In the rows, 128 means zero.
The rows of Y fall into 3 groups, which share some directions, and each row is roughly a mix of its group's hidden directions.
Y:
[[128, 55, 100, 130, 131, 139, 96, 167, 112, 128, 111, 102, 155],
[127, 148, 119, 127, 93, 179, 102, 81, 118, 107, 109, 97, 85],
[182, 118, 91, 131, 147, 110, 135, 131, 94, 110, 176, 163, 99],
[122, 103, 106, 182, 189, 110, 128, 111, 141, 121, 129, 174, 115],
[82, 102, 154, 113, 136, 154, 108, 134, 155, 148, 135, 58, 123],
[168, 154, 126, 122, 80, 151, 149, 140, 138, 93, 146, 70, 115],
[128, 169, 175, 110, 85, 149, 123, 143, 138, 90, 160, 167, 132],
[123, 115, 142, 204, 122, 187, 131, 120, 146, 105, 118, 137, 115],
[145, 116, 130, 131, 125, 170, 130, 146, 123, 113, 194, 159, 181],
[117, 170, 140, 140, 93, 85, 181, 102, 107, 98, 142, 104, 136],
[134, 116, 78, 145, 188, 180, 124, 149, 121, 144, 110, 111, 112],
[144, 143, 116, 153, 146, 110, 132, 64, 129, 153, 88, 94, 91],
[173, 175, 100, 164, 95, 101, 122, 117, 97, 98, 137, 147, 110],
[158, 150, 98, 80, 106, 134, 128, 125, 88, 139, 125, 151, 69],
[178, 97, 152, 144, 156, 126, 104, 90, 127, 110, 86, 117, 89],
[147, 130, 117, 147, 118, 136, 174, 115, 87, 96, 162, 142, 69],
[92, 101, 92, 122, 105, 94, 138, 138, 63, 135, 158, 146, 142],
[105, 88, 99, 136, 98, 99, 127, 156, 186, 117, 148, 149, 158],
[127, 149, 97, 149, 119, 130, 121, 107, 132, 187, 122, 89, 70],
[108, 126, 173, 105, 76, 89, 108, 143, 145, 107, 148, 142, 170],
[149, 103, 117, 83, 88, 120, 121, 133, 69, 167, 129, 157, 133],
[153, 99, 121, 75, 78, 111, 107, 148, 122, 151, 166, 157, 123],
[74, 170, 182, 124, 117, 117, 134, 122, 150, 141, 109, 159, 160],
[136, 95, 182, 137, 116, 136, 110, 162, 167, 142, 116, 172, 94],
[106, 150, 133, 67, 131, 80, 135, 144, 121, 74, 147, 127, 138],
[101, 130, 125, 125, 93, 191, 108, 156, 89, 93, 109, 107, 141],
[126, 133, 134, 211, 84, 155, 121, 110, 131, 104, 133, 130, 115],
[137, 93, 136, 108, 144, 135, 102, 167, 188, 169, 119, 95, 115],
[84, 153, 96, 110, 123, 73, 143, 177, 120, 151, 143, 139, 146],
[124, 135, 107, 178, 193, 139, 150, 121, 158, 152, 93, 138, 142],
[158, 160, 139, 116, 132, 137, 84, 74, 122, 171, 145, 100, 156],
[102, 113, 113, 140, 159, 113, 123, 162, 127, 179, 98, 96, 77],
[116, 102, 90, 111, 99, 89, 116, 162, 79, 142, 118, 152, 92],
[87, 104, 140, 164, 148, 76, 142, 147, 99, 140, 109, 174, 139],
[130, 186, 133, 129, 162, 145, 153, 138, 162, 81, 119, 120, 170],
[82, 146, 105, 122, 161, 173, 105, 123, 100, 164, 85, 120, 113],
[165, 117, 135, 74, 134, 147, 127, 84, 117, 147, 155, 120, 181],
[91, 147, 91, 92, 109, 84, 149, 123, 99, 177, 132, 120, 148],
[89, 166, 122, 142, 155, 73, 154, 123, 147, 126, 143, 124, 179],
[151, 146, 146, 178, 120, 114, 136, 93, 92, 173, 112, 122, 83],
[101, 142, 90, 104, 129, 176, 114, 122, 101, 124, 112, 71, 161],
[115, 120, 174, 139, 81, 138, 149, 124, 93, 108, 184, 139, 154],
[175, 142, 86, 65, 119, 137, 113, 139, 134, 134, 168, 148, 139],
[97, 106, 124, 116, 85, 173, 135, 96, 118, 174, 89, 111, 142],
[88, 130, 125, 115, 155, 201, 151, 103, 104, 130, 102, 105, 135],
[172, 127, 133, 123, 135, 68, 100, 116, 70, 138, 112, 149, 114],
[134, 173, 174, 109, 135, 144, 163, 119, 67, 101, 142, 121, 131],
[116, 111, 139, 159, 67, 124, 141, 102, 78, 122, 170, 143, 111],
[147, 97, 131, 133, 105, 78, 92, 174, 122, 125, 84, 154, 107],
[128, 112, 139, 128, 93, 67, 118, 110, 59, 139, 130, 135, 112],
[140, 130, 87, 187, 118, 145, 137, 160, 131, 133, 129, 190, 138],
[152, 147, 171, 166, 175, 133, 133, 106, 153, 87, 164, 113, 139],
[80, 92, 154, 135, 120, 100, 102, 163, 120, 156, 87, 147, 158],
[115, 127, 156, 115, 172, 203, 141, 132, 152, 140, 141, 126, 161],
[137, 136, 83, 122, 105, 142, 116, 193, 143, 171, 147, 162, 127],
[110, 173, 109, 135, 162, 102, 109, 152, 134, 184, 112, 131, 84],
[164, 122, 72, 129, 150, 170, 116, 112, 177, 97, 137, 141, 137],
[82, 89, 135, 128, 120, 119, 63, 125, 110, 113, 130, 168, 103],
[139, 129, 80, 122, 159, 160, 90, 133, 84, 167, 95, 146, 132],
[75, 138, 144, 140, 101, 147, 174, 161, 152, 81, 134, 120, 150],
[86, 106, 141, 96, 158, 100, 123, 153, 116, 158, 69, 104, 131],
[99, 128, 132, 99, 64, 145, 148, 135, 77, 118, 139, 161, 147],
[84, 138, 164, 137, 136, 147, 170, 169, 156, 146, 106, 88, 108],
[122, 60, 125, 89, 123, 145, 94, 113, 106, 142, 110, 132, 173],
[155, 159, 118, 144, 149, 78, 128, 169, 115, 112, 181, 159, 117],
[106, 199, 163, 112, 125, 157, 151, 140, 134, 158, 114, 129, 93],
[124, 122, 139, 65, 111, 79, 125, 148, 141, 134, 157, 122, 178],
[106, 176, 148, 99, 129, 89, 149, 81, 126, 147, 152, 133, 87],
[112, 154, 108, 125, 125, 162, 137, 146, 195, 165, 96, 126, 160],
[160, 114, 96, 130, 114, 158, 108, 101, 99, 167, 179, 110, 95],
[186, 161, 132, 142, 141, 174, 116, 107, 170, 114, 151, 121, 100],
[139, 110, 143, 118, 79, 136, 97, 159, 86, 142, 97, 160, 86],
[86, 111, 152, 175, 149, 122, 125, 111, 123, 92, 143, 79, 91],
[112, 97, 200, 119, 151, 121, 116, 123, 111, 91, 152, 91, 131],
[99, 86, 116, 160, 119, 120, 134, 150, 112, 87, 78, 173, 134],
[128, 115, 89, 124, 97, 113, 171, 123, 134, 109, 173, 114, 69],
[129, 95, 180, 123, 94, 92, 141, 91, 131, 122, 122, 168, 163],
[91, 199, 115, 87, 129, 139, 133, 123, 110, 144, 139, 88, 117],
[79, 162, 100, 181, 140, 133, 153, 111, 167, 139, 123, 98, 127],
[162, 123, 165, 126, 71, 159, 116, 120, 140, 77, 144, 159, 129],
[104, 62, 92, 143, 142, 79, 147, 147, 139, 128, 121, 143, 102],
[113, 163, 124, 142, 126, 151, 106, 159, 74, 124, 121, 184, 94],
[160, 152, 125, 187, 155, 153, 108, 102, 179, 115, 131, 110, 147],
[144, 138, 84, 141, 125, 82, 142, 98, 92, 180, 100, 143, 120],
[134, 106, 173, 56, 127, 147, 98, 146, 145, 128, 131, 94, 130],
[142, 115, 145, 139, 69, 132, 141, 113, 129, 118, 205, 115, 121],
[99, 117, 91, 154, 123, 145, 144, 85, 139, 177, 79, 108, 142],
[84, 101, 111, 171, 149, 91, 162, 129, 112, 97, 117, 163, 150],
[135, 103, 132, 74, 92, 132, 93, 156, 127, 158, 143, 173, 157],
[128, 183, 161, 99, 143, 155, 127, 121, 160, 147, 149, 166, 87],
[180, 160, 158, 116, 121, 120, 127, 91, 106, 128, 181, 91, 125],
[128, 116, 175, 76, 114, 157, 152, 162, 83, 125, 152, 149, 123],
[185, 150, 72, 139, 106, 118, 92, 92, 108, 116, 125, 121, 141],
[148, 174, 122, 161, 127, 197, 113, 98, 158, 127, 130, 111, 119],
[155, 160, 90, 120, 131, 177, 106, 127, 158, 124, 127, 184, 152],
[155, 184, 115, 65, 124, 108, 119, 100, 122, 145, 142, 95, 132],
[87, 123, 165, 164, 132, 144, 122, 167, 161, 112, 106, 163, 168],
[121, 145, 123, 187, 90, 156, 118, 141, 111, 67, 108, 133, 138],
[144, 131, 141, 162, 126, 177, 143, 91, 84, 133, 150, 120, 75],
[147, 116, 123, 84, 86, 123, 160, 158, 122, 108, 175, 133, 83],
[106, 61, 130, 119, 124, 83, 99, 140, 148, 169, 130, 121, 152],
[124, 107, 148, 87, 114, 136, 112, 99, 88, 86, 168, 95, 98],
[131, 154, 185, 122, 137, 111, 125, 93, 81, 139, 145, 89, 162],
[151, 108, 74, 74, 117, 138, 120, 97, 101, 114, 167, 138, 147],
[100, 122, 165, 153, 163, 154, 157, 148, 193, 122, 132, 125, 104],
[105, 150, 173, 154, 130, 88, 154, 147, 114, 181, 100, 134, 154],
[127, 105, 108, 184, 181, 120, 163, 111, 156, 99, 154, 132, 137],
[204, 170, 138, 128, 163, 99, 129, 110, 142, 147, 128, 143, 128],
[98, 159, 107, 141, 159, 138, 112, 174, 84, 120, 141, 181, 128],
[66, 158, 165, 87, 103, 119, 143, 158, 133, 106, 139, 104, 135],
[135, 115, 113, 142, 115, 65, 124, 83, 127, 154, 93, 110, 170],
[162, 153, 89, 146, 130, 181, 111, 109, 168, 136, 123, 119, 83],
[157, 106, 140, 129, 85, 133, 124, 109, 72, 144, 86, 157, 94],
[111, 91, 155, 80, 91, 161, 128, 182, 127, 143, 136, 149, 123],
[151, 134, 126, 155, 181, 134, 127, 109, 188, 120, 152, 106, 168],
[148, 140, 148, 118, 111, 77, 127, 114, 169, 140, 132, 141, 197],
[142, 107, 116, 158, 93, 172, 137, 118, 105, 182, 107, 166, 153],
[82, 146, 78, 181, 150, 124, 147, 104, 158, 128, 127, 99, 125],
[129, 159, 125, 161, 160, 136, 135, 90, 185, 130, 89, 93, 112],
[92, 146, 96, 108, 169, 142, 175, 158, 160, 96, 101, 134, 133],
[115, 120, 144, 111, 156, 156, 156, 150, 78, 130, 90, 128, 71],
[123, 132, 131, 136, 137, 182, 114, 108, 183, 147, 161, 116, 178],
[143, 191, 150, 130, 88, 144, 120, 169, 152, 133, 108, 129, 168],
[144, 99, 77, 153, 163, 145, 96, 135, 141, 154, 101, 95, 91],
[142, 77, 193, 155, 154, 111, 106, 152, 114, 134, 124, 132, 157],
[105, 164, 119, 115, 92, 108, 94, 70, 138, 123, 126, 85, 105],
[167, 164, 90, 112, 132, 106, 93, 93, 126, 116, 166, 162, 152]]

Here is one row of each group, with its name. Which group are the others in?
[135, 186, 121, 106, 122, 149, 127, 135, 188, 106, 138, 110, 171]	F
[159, 132, 78, 108, 174, 122, 134, 83, 134, 119, 173, 121, 151]	G
[202, 165, 122, 95, 130, 120, 113, 112, 136, 117, 128, 137, 82]	Q

[117, 134, 173, 143, 162, 132, 141, 125, 156, 59, 140, 129, 165]	Q
[148, 135, 113, 197, 128, 104, 135, 118, 85, 159, 141, 144, 89]	Q
[153, 84, 128, 92, 172, 118, 113, 131, 102, 162, 140, 178, 146]	F
[155, 83, 128, 182, 124, 188, 108, 119, 132, 117, 115, 141, 104]	Q
[86, 169, 145, 113, 119, 88, 151, 97, 129, 151, 131, 93, 83]	G
[122, 70, 148, 97, 129, 90, 125, 161, 83, 150, 117, 150, 107]	F
[142, 134, 170, 95, 97, 109, 86, 132, 76, 162, 103, 115, 119]	F
[139, 139, 145, 113, 131, 62, 143, 96, 69, 127, 149, 102, 126]	F
[88, 109, 120, 135, 160, 172, 109, 177, 109, 137, 100, 148, 165]	G
[121, 132, 130, 112, 201, 113, 137, 121, 151, 146, 100, 71, 128]	F
[168, 107, 118, 100, 156, 160, 122, 77, 157, 121, 118, 124, 177]	Q
